In the data rows, the value 128 means zero.
Some points, one per row:
129 128 113 181 225 177 092 138 100 131 176 073 153 175 166 166 090 083 046 071 047
146 083 119 119 113 123 162 145 091 149 108 157 097 115 096 086 169 131 161 166 174
146 080 132 097 095 102 192 157 121 157 094 177 081 106 094 075 190 133 179 182 184
092 094 206 160 116 157 150 113 099 155 134 093 123 105 078 194 192 083 150 160 091
099 125 154 065 109 140 122 100 178 135 142 122 104 134 146 151 118 161 124 118 132
186 086 133 102 158 140 187 160 165 155 051 106 071 172 150 123 084 111 118 074 143
131 104 127 149 168 153 138 142 104 132 138 127 117 132 127 126 142 116 112 138 146
186 145 150 142 074 069 106 107 125 064 098 159 118 057 120 183 121 120 094 150 164
122 161 141 170 160 148 065 146 087 116 112 107 151 140 153 115 096 090 109 090 100
134 131 079 158 125 078 123 059 131 074 171 113 131 147 196 132 049 190 082 055 126
142 085 138 091 090 096 176 143 115 161 093 185 087 100 096 058 169 137 182 169 167
141 107 119 152 158 161 139 148 099 134 147 126 108 134 127 131 146 117 100 154 142
192 145 151 134 106 081 124 119 099 043 063 170 143 068 166 164 147 139 043 094 162
115 126 139 138 123 124 144 111 129 154 143 101 138 129 132 161 135 128 140 140 095
129 119 151 132 175 162 139 149 109 176 118 129 147 142 080 155 147 099 164 199 094
089 171 145 126 111 134 074 169 110 105 122 134 158 106 138 104 082 105 144 145 137
Then 20 other points, each followed by its number:
131 189 052 191 103 112 108 105 134 092 133 191 133 124 128 096 134 133 142 147 133 0
133 162 089 175 111 157 086 017 187 106 083 181 068 150 154 100 144 171 184 110 176 1
120 127 134 153 130 146 110 156 103 121 115 136 128 120 126 113 124 103 137 151 170 2
096 169 099 110 122 101 090 089 175 098 178 145 149 123 122 121 126 146 123 145 135 3
161 077 148 139 139 139 151 163 090 160 099 165 099 121 111 094 176 209 147 153 183 4
098 161 104 095 125 101 104 100 164 110 166 119 155 127 140 121 128 123 114 154 109 5
120 206 068 167 105 105 084 094 148 067 134 161 146 117 127 092 138 146 144 157 127 6
132 105 103 147 110 104 140 068 132 118 168 101 141 140 177 130 117 154 116 074 117 7
190 114 158 087 189 106 202 255 173 192 112 075 158 143 101 168 076 064 122 129 189 8
070 094 208 153 116 158 160 123 101 165 110 096 124 121 064 180 190 094 159 167 094 9
090 086 200 155 111 152 155 128 097 163 122 094 137 112 076 183 188 092 170 163 085 10
116 105 109 115 122 169 124 139 111 141 165 109 112 185 091 132 099 110 190 099 083 11
159 099 131 073 082 089 187 128 109 178 083 177 097 094 079 060 171 148 190 160 151 12
070 144 123 052 140 084 094 135 216 158 185 109 178 108 130 156 118 114 103 125 130 13
143 134 128 127 122 115 118 119 121 098 113 131 150 121 150 129 116 117 115 118 110 14
178 104 147 090 194 112 189 255 165 181 107 075 133 151 115 155 091 066 130 129 180 15
097 170 153 121 089 118 074 158 106 115 105 142 148 107 129 103 101 109 148 162 150 16
074 145 158 036 159 081 117 163 221 157 199 090 208 121 115 173 125 096 099 127 146 17
080 105 201 162 127 151 155 119 090 161 117 078 134 113 073 197 187 085 175 172 098 18
121 198 043 170 106 091 098 111 138 088 142 169 151 115 126 105 128 120 135 169 134 19
Which of these numbered points is nearest to each point below, looking only along the 2 directions in which the first points spread most? Its number follows each.
197 147 155 138 120 094 108 102 091 046 076 161 156 058 165 155 119 130 054 100 176 > 6
096 155 120 090 121 121 104 098 164 108 149 124 154 133 142 118 136 138 115 124 116 > 5
131 121 184 142 171 190 144 156 121 179 116 123 149 132 075 164 149 089 174 185 076 > 18
100 102 176 135 118 154 151 135 112 170 117 109 114 123 079 178 183 104 149 155 075 > 10
122 105 099 162 105 069 133 041 136 085 159 113 124 128 192 137 100 174 093 040 124 > 7
101 132 145 142 146 149 120 138 129 130 163 109 143 139 137 134 114 130 111 120 093 > 17
108 103 110 107 131 171 114 134 122 151 168 104 107 191 080 136 085 123 186 098 083 > 11
096 167 114 082 116 090 101 113 192 132 182 146 162 123 134 146 132 137 122 128 138 > 3
167 075 115 137 130 150 167 171 092 151 109 154 088 122 106 104 176 117 136 163 189 > 4
157 090 138 131 111 126 161 161 108 155 097 164 106 113 090 094 171 128 167 162 188 > 4
148 126 121 117 126 116 131 125 120 075 112 135 154 119 141 147 116 120 117 103 116 > 3
